In the data rows, the value 128 means zero.
Some points:
[131 105 124 105 110 154 118 107 154  88 114 124  84  80 116  98 114 112 128 106 102 149 149 138 155 109 115  94 179 144 116 127]
[117  76 109  53  80 134  95 117 133 143  94 140  99 127 100  98 124 128  87 106 133 135 147 158 118 118 106 147 103 112 117 111]
[126 145 136 169 143 112 159 151 131 106 118 157 169 109 148 180 124 132 155 148  99  93 151 127 112 157 181 140 174 159 126 120]
[169 139 103 151 151 154 148 151 151 109 110 185 129 116 130 160 151 148 125 150 156 147 135 138 117 174 107 112 128 178 163 167]
[144 125 135 129 114 108 111 155 117 109 144 113 135 150 160 134 140 108 142 124 134  97 113  87 139 128 151 115 171 143  92 109]
[153 159 126 158 115 111 100 138 157 142 171 164 105 138 122 131 122 136  99 135 107 120 110  87 150 120 144 138 156 128  93 145]
[156 148 113 134 141  99 132 174 135 100 123 117 143  78 128 141 115  93 143 132  94 157 149 145 132 172 111 100 155 151  93 135]
[114 103 173 113 121 152 119 160 123 178 159  97 152 145  98 192 116 119 185 134 178 142 110 112 115 148 150 129 133  87 108 100]
[171 154 124 148 123  69 150 148 127 151 168 178 132 137 122 160 124 149 139 157 133 122 110  90 142 135 144 124 142 164 117 139]
[180 173 160 174 107 108 130 136  95 140 166 184 121 143 146 142 120 153 138 156 115 111 100 105 121 138 149 107 175 143 109 131]
[126 133 121 100 166 143 172 123  80 147 126 105 149 188 153  91 146 146 127 117 141 117 109 132 121 119 160 120  92 113 107 114]
[124 144 140 114 130 136 164 124 130 137  83 115 180  96 149 160 162 135 106 107  86 110 175 145 108 166 121  94 145 162 127 132]
[165 124 114  79 118 161 101 131 126  82 115 116 107 142 143 110 139 111 141 150 128 127 154 133 141 181 135 102 141 129 111 104]
[120  53 145  83 139 153 115 126 121 140 101 102 107 157 120 107 137 138 106 122 127 139 150 132 124 143 107 145  98 135 130 125]
[141  87 130 106 102  91 113 122  92 147 144 131 124 138  95 137 103 162 145 156 163  78 117  92 125 122 117 142 130 144  79 110]
[108 139  98  73 123 147 159 138 105 154 114  96 141 187 156 109 161 123 124 135 167 146 120 141 103 147 160 114  94 149 113 116]
[140 182 138 177 123  94 114 113 133 129 125 113 152 116 119 125 118 117 156 130 133 106 141 100 162 113 155 159 153 144 150 144]
[149 139 112 135 126 131 102 125 148  87 124  89  99  71 151 124 137  89 117 116 124 121 150 163 134 139 109 139 118 144 136 121]
[124 143 111 131 146 142 134 135 123 123 103 110 138 163 186 103 135 117 128 118 114 162 133 121 137 127 170 114 140 141 130 119]
[119 159 122 144 128 105 114 112 128 161 129  96 141 135 106 137 137 150 149 122 147 133 116 118 159  83 144 162 101 115 157 117]
[153 135 125 136 120 135 151 107 162 106 106 112 111  84 149 114 147  68 126 143 134 157 159 156 166 121 110 152 124 153 148 128]
[150 128 135 172 159 137 172 160 146 101 108 160 177 121 155 175 130 152 131 134 113 127 154 143 128 159 157 109 170 169 120 109]
[112  91 146  81 171 156 136 121 127 139 128  96 116 152 123 107 134 107  96  91 121  93 103 115 120 148 131 139  94 100 154 113]
[101 131 108  88 130 160  95 145 162  80 132 146 106 129 144 117 162 131 126 138 113 184 194 120 113 133 100 111 153 119 140 143]
[139 106 116  78 135 133 137 136 134 152  83  78 104 131 149 117 133 104 112 121 132 147 120 178 104 114  96 164 110 101 155 114]
[101 108 137  98 118  73 158 116 129 130 163 132 148 169 134 104  96  99 105 111 148  71  91  64 116  65 139 123 154  78 116 115]
[140 149 120 118 138 154 158 159 141 114 114 151 145  79 156 163 131  77 165 137 135 152 131 160 137 172  99 109 193 144 128 149]
[126 111 140  97 120 151 126 132 140 112 120 115 115 135 104 111 136 128  86 104 111 125 148 148 139 130 103 105 124 107 125 115]
[138  59 125  96 104 141 126 119 132 173  93 115  94 150 125 103 124 151 125 105 165 109 145 130 122 151  90 119 112 110 109 120]
[ 92 153 122 176  81 117 100 140 159  78 155 146 115 109 137  81 128 145 165 139 113 117 109 106 113 109 121 127 138 123 115 127]
[115 146 132 123 130 144 140 124 138 136 111  87 116 120 103 137 153 142 125 156 138 149 140 155  98  88 135 154  83 119 181 121]
[115 118 140 107 121 132 116 130  94 156 116 120 115 111 112 111 140 103 114  97 134 145 110 162 123 120  93 160  93 101 147 114]
[112 167 113 177 126 135 105 115 131 119 141 107 124 103 145 130 146 122 125 128 132 143 165 169 153 135 135 134 157 149 141 137]
[111 141 124 126 115  98 137  67  96 145 125 125 115 145 112 129 109 112 112 129 137 104 126 126 136  90 124 176 100  96 119 130]
[147 122 120 105 148 153 147 161 116 181 135 135 160 128 116 202  78 106 191 169 171 123 123  96 107 155 132 133 126  92 151 151]
[113 163 142 148 109 142  97 126 162  99 144 153 110 117 136  88 105 114 156 128 133 144 154 130 108 129 113 108 132 165 124 107]
[ 99 102 129  84 125 159 165 133  97 168 111 107 134 130 130 161 134 118 115 106 125 137 127 150 107 170  97 112  93  94 117 125]
[167 186 119 174 146  98 119 149 131 125 183 186 105 110 122 121 121 134 150 158 103  93 122 106 138 127 143  98 166 149 105 158]
[ 76 103 137  71 168 133 112 129 144 137 136 159 130 175 129 123 132 133 126 134 116 182 163 145 103 122  83 121 104 115 118 134]
[153 165 124 193 100 117  95 144 119  68 117 131 128  81 136 114 128  91 136 119 119 114 142 105 168 105 141 146 181 164 129 122]
[115 111 107 120 104  98 114  79  97 150 132 121 148 123  93 160  96 133 155 123 107 117  57 116 117 121 140 139 130  85  65 124]
[ 98 115 137 105 119 129 144 109 114 148 151 133 150 105 117 168  73 124 179 132 127 114  72  84 123 109 149 134 130  67 106 160]
[116 147 157 144 139 103 130 122 134 141 144 105 124 131 125 147 142 150 145 111 151  90 101 111 134  90 168 172 111  89 131 132]
[137 161 145 147 109 124  94 131 152  95 147 167 114 104 137 120 130 121 121 153  95 104 126 116 122 131 102 111 147 167  99 123]
[128 106 144 136  96 130 111 135 129 180 149 142 102 185 103 129  91 158 127 119 121  74 114 105 139 108 150 109  75  97 114  99]
[138 153 130 171 147  86  88 133 135 104 149 113 140 112 118 138 145 101 138 126 144 104 124 131 149  97 145 155 139 103 147 137]
[152 106 162 102 128 149 140 120 132 150 158 119 173 148  98 192 125  86 199 165 186 137 122  87 106 141 122 138 137  94  97 143]
[125 141 132 167 134 101  93 109 113 140 172  89 146 128 105 141 132 106 117 138 132 104 121 113 136  83 134 161 127  93 145  98]
[175 136 125 155 158 116 130 159 125 115 114 157 139  95 142 120 113 160 116 124 132 145 131 140 113 161  97 133 116 165 132 147]
[139 117 106 117 139 135 177 168 151 130 120 117 153  93 136 134 129  83 151 107 126 133 135 140 155 159 123 119 158 154 150 120]
[ 96 112 119  92 144 175 117 125 156 149 140 111 109 127 132  98 119 163 121 119 129 187 132 120 104 113 117 124  98 108 123 111]
[129 111 105 146 117 147  99 103 167  77 156 151 137 108 138  81 125 139 153  93 105 175 163 153 117 162 131 116 121 144 132 123]
[133 138 163  98 121 149 154 138 148 165 103 134 107 136 101 142 135 189 105 133 112 137  99 131 121 158 120 104  83 122 107 113]
[147 145 135 184 104 123 104 159 126 115 159 169 141 134 128 150 105 149 129 151 135  99 105 102 143 136 117  94 137 180 113 168]
[123 123 126 130 149 144 147 109 128 109 105 121  84 132 107  95 150 118 135 136 152 145 147 180 117 135 105 164 122 102 203 133]
[122 142 129 182 114 102 118 120 105  81 133 109 147 117 126 119  90  86 104 123 125 126 130 121 160 103 120 121 171 131 118 133]
[102  96 127  93 133 155 117  87 133 145 119 130 155 121 112  76 157 179 142 105 108 163 113 122 109 107 110  95 100 126 132 110]
[184 128 141 143 109 138 136 156 149 126 120 147 104 125 168 145 176 153  98 120 125 186 151 164  93 206  93  73 149 170 152 183]
[ 83 138 109 147 140  98 122  80  86 166 128 107 118 101 108 143 126 115 110 154 147  98  96  94 130 100 144 132 120  99 137 120]
[ 66  71 134  86 103 141 118 113 119 128 123 104 115 141  92 101  96 152  95 115 134 136 109 177 122  78 139 106 115 123 124 133]
[121 158 130 151 127 102 120  74 108 154 151 119 143 141 121 150 106 150 141 160 158  76 123 119 156  86 168 166  94  90 139 115]
[123  90 133 124 135 142 148 125 139 117  81 101 112 125 118 106 143 100 110 122 104 152 162 172 113 136  98 155 108  92 164 114]
[137 140  94 132 139 157 138 132 132 115 134 157  86 137 119 122 152 126  97 112  97 154 165 151 110 162  76 104 142 184 143 167]
[177 129 146 133 148  99 151 148 138 119 135 159 146 114 148 130 127 194 123 156 129 133 120 130 157 165 101 134 131 162 152 139]
[123 156 120 125 127 129 123 110 125 143 139 126 151 151  85 144 130 138 147 129 150 125 114 112 151  84 147 187 109 122 175 112]
[132 134 133 187 135 104  71 129 114  95 112 116 145 117 145 135 130  76 107 111 108 141 103 131 140 125 130 135 147 124 152 129]
[137 121 118 155 131 141 119 133 110  82 134 164 117  82 160  96 147 135 105 135 130 167 130 163 163 152 117 108 116 175 130 133]
[ 92 128  84  92 138 174 195 139 116 136  95 132 158 157 139 121 158 168  82 106 119  94 124 139  97 115 120 131  98 116 140 142]
[158 190 132 160 121 122 113 139 146  77  74 116 114  97 132 108 117  93 133 131 148 153 164 141 150 135 142 107 135 133 159 152]
[136 183 153 185 128  86 108 124 120  85 149 136 120 137 118 125 110  98 166 126 122 114  87 105 172  94 149 157 185 137 140 121]
[147 114 163 190 109 113  82 138 148 140 139 133 136 119 116 105 110 116  95 171 106  89 133  96 149 119 135 111 139 137  95 128]
[ 93 123 101 124 169 138 182 116  95 156  94 142 140 180 132 140 150 142  86 112 128 124 139 130  94 123 136 133 113 140 115 108]
[126 114 148 125 129 100 129 112 124 144 152 106 139 192 146 138 132 119 147 128 127  88  98  82 143 115 148 121 108 108 105 125]
[136  70 141  91 139 126 160 117 132 153 136 155 106 110 131 122 142 178  93 129 130 157 131 146  86 100 156 137  84 132 127 127]
[ 93  79  94  68 105 141 123 141 128 151 109 111 119 122 143 137 108 107 123 118 116 140 116 146 128 181 112 112 115 100 140 154]
[ 96 101 134 124 139 130 122  92 119 146 152 143  98 130 113 101 108 185 142 109 110 136  88 105 129  77 152 125 111 109 120 127]
[ 85 117 114  98 154 143 172 135  91 138  95 103 150 185 141 135 135 166  95  91 107 109 146 153  93 105 168 134 103 143 118 139]
Along one direction, these points spread out more than along any other. Take the direction at right angles to it along which they spread out most. Then take the direction at right angles to both along which they spread out most. Go by this last direction. How far along it is each point below, from 0 to 99? The average is 50, and the first point in the table lies past the average. One standard deviation of the points above along it is 16.
[147 122 120 105 148 153 147 161 116 181 135 135 160 128 116 202  78 106 191 169 171 123 123  96 107 155 132 133 126  92 151 151] 14
[ 92 153 122 176  81 117 100 140 159  78 155 146 115 109 137  81 128 145 165 139 113 117 109 106 113 109 121 127 138 123 115 127] 67
[ 92 128  84  92 138 174 195 139 116 136  95 132 158 157 139 121 158 168  82 106 119  94 124 139  97 115 120 131  98 116 140 142] 37
[153 159 126 158 115 111 100 138 157 142 171 164 105 138 122 131 122 136  99 135 107 120 110  87 150 120 144 138 156 128  93 145] 48
[124 144 140 114 130 136 164 124 130 137  83 115 180  96 149 160 162 135 106 107  86 110 175 145 108 166 121  94 145 162 127 132] 32
[137 121 118 155 131 141 119 133 110  82 134 164 117  82 160  96 147 135 105 135 130 167 130 163 163 152 117 108 116 175 130 133] 58
[141  87 130 106 102  91 113 122  92 147 144 131 124 138  95 137 103 162 145 156 163  78 117  92 125 122 117 142 130 144  79 110] 37
[153 135 125 136 120 135 151 107 162 106 106 112 111  84 149 114 147  68 126 143 134 157 159 156 166 121 110 152 124 153 148 128] 72
[114 103 173 113 121 152 119 160 123 178 159  97 152 145  98 192 116 119 185 134 178 142 110 112 115 148 150 129 133  87 108 100] 26
[113 163 142 148 109 142  97 126 162  99 144 153 110 117 136  88 105 114 156 128 133 144 154 130 108 129 113 108 132 165 124 107] 62
[137 140  94 132 139 157 138 132 132 115 134 157  86 137 119 122 152 126  97 112  97 154 165 151 110 162  76 104 142 184 143 167] 46
[122 142 129 182 114 102 118 120 105  81 133 109 147 117 126 119  90  86 104 123 125 126 130 121 160 103 120 121 171 131 118 133] 71
[153 165 124 193 100 117  95 144 119  68 117 131 128  81 136 114 128  91 136 119 119 114 142 105 168 105 141 146 181 164 129 122] 74
